The rows of X fall into 3 groups, and each row is roughly a mix of its group's hidden directions; some rows fit no group.
X (117 x 10):
[[ 15  26  23 -27  -7  -8  -5  -8  -3  -3]
 [-13  14 -39   5  -8  -8   8 -13   9  -8]
 [ -7 -19 -16  -8 -26 -11  -3 -18 -20  12]
 [-21  -3 -10 -11  26  -6 -14 -21  -5 -18]
 [-15 -24  16 -15  27  -6   6  13  -7   9]
 [  5  15  -1  32  -1  -4   1  -1 -22 -26]
 [  7  11   1 -28  24 -12  -5  -2  25  -7]
 [ 21  -1   1  41   5  -5   0 -14   7   1]
 [-29 -15  -7  -7  24 -12  -9 -13   8 -12]
 [ -6  15   4  19  15  16  19  27  14  -5]
 [ 18 -14 -30   2  26 -13  -1 -10   5   0]
 [ 17  21 -29  24  -6 -11  -1 -10   4   1]
 [ -8  -8  -5  -7  28  12 -21  21  19  -6]
 [  6   1 -11  11  17  31 -24 -10   0 -14]
 [ -6   5  12   9  27  30  10  -3  11  16]
 [ 13  25  -2  21 -19  -6  16 -12 -13  13]
 [  1 -12  14  -5 -11  -1  19  38   5  11]
 [ -2   1  13 -32  32  11  -2   3  -1  -7]
 [ 15  -6 -27  14   9  22 -25  -5  -3   0]
 [ 12  33  10  -9  16  -6 -13 -14  -4 -17]
 [-10  -5  18 -18  22  23   0  -6  11  22]
 [ 13 -11 -22  21   9 -12 -21  16  -1 -16]
 [ -4 -18 -27   2  16  21   0  14   3  20]
 [-25  13  -5  15 -29  -9  -2 -18   9   5]
 [ -6  29 -14  18 -12   5  25  -9   6 -12]
 [ -6   0  32 -23  11  13 -18   4  11   9]
 [  7 -34  13   2 -17   8  -4  15   3  19]
 [ 20  27 -22  17  -7  -5  18  -1  -5 -10]
 [  1 -15  17 -27   9   4   1  30  -8  10]
 [  5  -5 -10  10   0 -17  -5 -12 -28 -30]
 [ 28  16 -20   6  -2 -21 -14  16  -5  -1]
 [ -3   5   0  18 -39  14  -7 -12   1  12]
 [ -6 -17   8 -12 -10 -23  -7 -22 -21  16]
 [ 19   3  -3   6   9 -28  19  27   9  -1]
 [  7   3 -21  -1  29  -7 -14  22  13 -12]
 [ -1 -13 -18 -17  -3  15 -20   2  11  29]
 [-13  21 -30   7  18  -8   3 -17  -7 -11]
 [ -7   4 -16 -25  -4  -5 -24   3 -27  -8]
 [ -5  -9  10  13 -33 -17  21 -11  -3   6]
 [  2 -34  24 -10 -14  15   8   4   4   9]
 [  1  10 -12   1  21 -20  13 -29   5 -17]
 [  2 -32  29   9   5  11  -3   7 -11  12]
 [  7 -14 -10  -5 -23 -19 -22 -11  13  19]
 [  4 -19  10 -22 -18   7  -5  25  -3  21]
 [ -3  19   6  13   8  38   1  -4  18  -1]
 [ 11 -22 -12   4  22 -17 -14  16   0 -21]
 [ 15  12 -10   1  39  -1 -10 -11  13   3]
 [-27  -9   5  -4  -1  26  -5  16  23  -8]
 [ -9  -7 -17   0  31 -18   0 -11  20 -12]
 [ 16 -18  13 -20   7  23  -5  23  -3  12]
 [ 31 -20  19   9  -5  -5  -6  17  -3  15]
 [  4  -9  30 -16  15  21 -11   3  10  17]
 [-29 -17 -28  -2   0   7   8  -9 -11  13]
 [-38  -3 -17   2   3  12  11 -19   4   3]
 [  6  13  11 -19 -14 -18  17  24 -16  -9]
 [ 14  33   4 -21   1  -4 -18 -13  12   4]
 [ 20   3  19  10   8   6   1  30  22  -3]
 [ -7 -22 -25  16 -15   2   8  13  -8  22]
 [-10 -30   1  10   1   8   0 -31  11 -10]
 [-32 -18  20 -21   9   7  -7   2   1  -3]
 [ 25  13   8  -7  21  -7  13  28   0  -8]
 [ 37  12  -6  -6  14   7   4  22   9   6]
 [ 17   6 -11   8 -33 -16   7  12 -12 -16]
 [-24  -2 -19 -20  17  17  -2  12  -9  16]
 [ 34 -14  -2  23  -9  -1  14  13   8   1]
 [-26  -4  20 -14  22  16   6  -9  -2  17]
 [  8  -7 -17  23  15  -3 -13  27  17  -9]
 [-30  14  18  -6 -17  17 -12 -13  -8  -2]
 [ -7  38  -5  -5  -6   7  21 -16  -6   4]
 [  9 -13  -8   3   2 -16  18  37  -4 -11]
 [ 18  28 -20   4 -10  -4  -1 -10 -24  11]
 [  0  -2 -16   3  14  -3 -27 -33  10   2]
 [-14   8  11 -27 -21  -1  24  14   7  -4]
 [ 22  -9  15  -3   2  26  -5  30   4   3]
 [ 19  11  20  17 -20  15   6 -13 -16  10]
 [ 12  -7 -12   4 -29 -25  10   1  -5  21]
 [  9  23 -12  28 -10 -14   4  -3 -13 -20]
 [  7  17  -3 -14 -17 -15 -25 -26  -4  -7]
 [ 16 -14   5 -11 -21 -27  21   3 -12  -5]
 [ 19   0 -21  20  -7  -8 -14  27 -13   1]
 [ -2   0 -15   3 -30 -23   3 -11 -17 -18]
 [-10  -5  25  11 -36   5   9   0  -8   3]
 [ -1   3  -2   8  21  13  27  30  11   2]
 [-18 -12  -5  16  19  11  11 -27  -9  16]
 [-15  12  22  -6   4  26  11 -18  -9  19]
 [ 10  23  -6   8 -20 -12  -2 -20 -27  -1]
 [-25 -23  10 -11  23  -2  -7  11  14 -11]
 [-19  17 -16 -12  25  -2   0  -2   4 -26]
 [  6   7  37   2 -21   0  15 -11   6 -11]
 [  3 -14  14   2  26  16 -24  -8  17  12]
 [-18  -6  17 -10 -29  -6  12 -18 -14  11]
 [-26  19 -11 -13  -9   2  22   9  -4 -20]
 [  4   5  24 -27 -21   8   4   7  -7  20]
 [-14 -18  30 -20 -14  -3 -11  -5 -12  13]
 [-14   8  -8  -2  -7  24 -33  14  -7   9]
 [-35   1  -7  13 -15   1 -18  -8  17   1]
 [ 12 -23  -1  15  -8   7 -28  11 -22   7]
 [-10 -29  31  -5 -10  10  -9  10  -7   4]
 [-23  -5 -11  12  -7 -36   9  -9   6  -1]
 [-10 -26  13  21 -14  27   0   4   2   5]
 [ 14 -10  -5  43   9   2   1  -8   8   8]
 [-30 -25  12 -10 -22   0  -4  -5 -11   3]
 [ 12  10  17 -19   2 -16 -16  -4   6 -31]
 [-15  12  16 -25  -7  20  12  -1 -10  22]
 [-12  -5  25 -17  11   7   6 -30  14  -1]
 [ 19  -2   2  41   3   8   0   8   1  13]
 [-11   6 -23  -5  33  -1 -10  -7  15 -15]
 [ 11 -16  32  -5 -23   8 -15   3 -13   2]
 [  1 -28  19   3 -24  -2   1   7  -5  24]
 [-24   4  -8  25  -7 -30   1   2   0 -13]
 [ 20 -16 -12 -26  22  -1   0   0 -16  13]
 [  3  18  -7   0  21   7 -19  34  -2  -7]
 [ 13  40   2   3  -3 -12  10  15 -11  -4]
 [-16 -33  -1  18 -18  -3  -4 -13 -15  -1]
 [ 13 -21  19   0  -9  -8 -23 -18  -9  18]
 [ -4  11 -10   2  -2   1 -24   0 -35 -19]
 [ 16 -11  36  -4 -14   8 -16  11  -4  -4]]
One row of each group comes first, with its name. Which group is each row after those in?
[ -9  -4 -10   9   2  16  20  32   9  19]	<123>
[ 26   6  14   1 -19 -16  -7  -9 -26  -5]	<13>
[-11   6   9  11 -25  26 -16  -8 -21   0]	<112>

[  8 -13  14   8  26  16 -12  19   4 -21]	<13>
[  3   0 -29  -7  13 -16 -15  21 -12  16]	<112>
[ 24  25  12 -14 -14 -12 -10  16  -8  -8]	<123>
[-18 -12  -4 -11  -6  17  15   0  -3  35]	<123>
[-14  16 -34   1  -6 -15   7   2 -15 -17]	<123>
[  4 -26  30   2  -2  -1   2   1 -21  18]	<13>
[-24  -3  -5  -2   5  15 -24 -29  10  -6]	<13>
[ 35  -3  -6  20  -4  -2 -16  -9  12  17]	<13>
[-20  20 -14   7 -16  12  11 -16  -9 -23]	<13>
[ -6 -19  16  -8 -31  -7  15  -3  -6  20]	<112>
[ 13 -12 -13   5 -11  -8 -12 -21 -16  30]	<123>
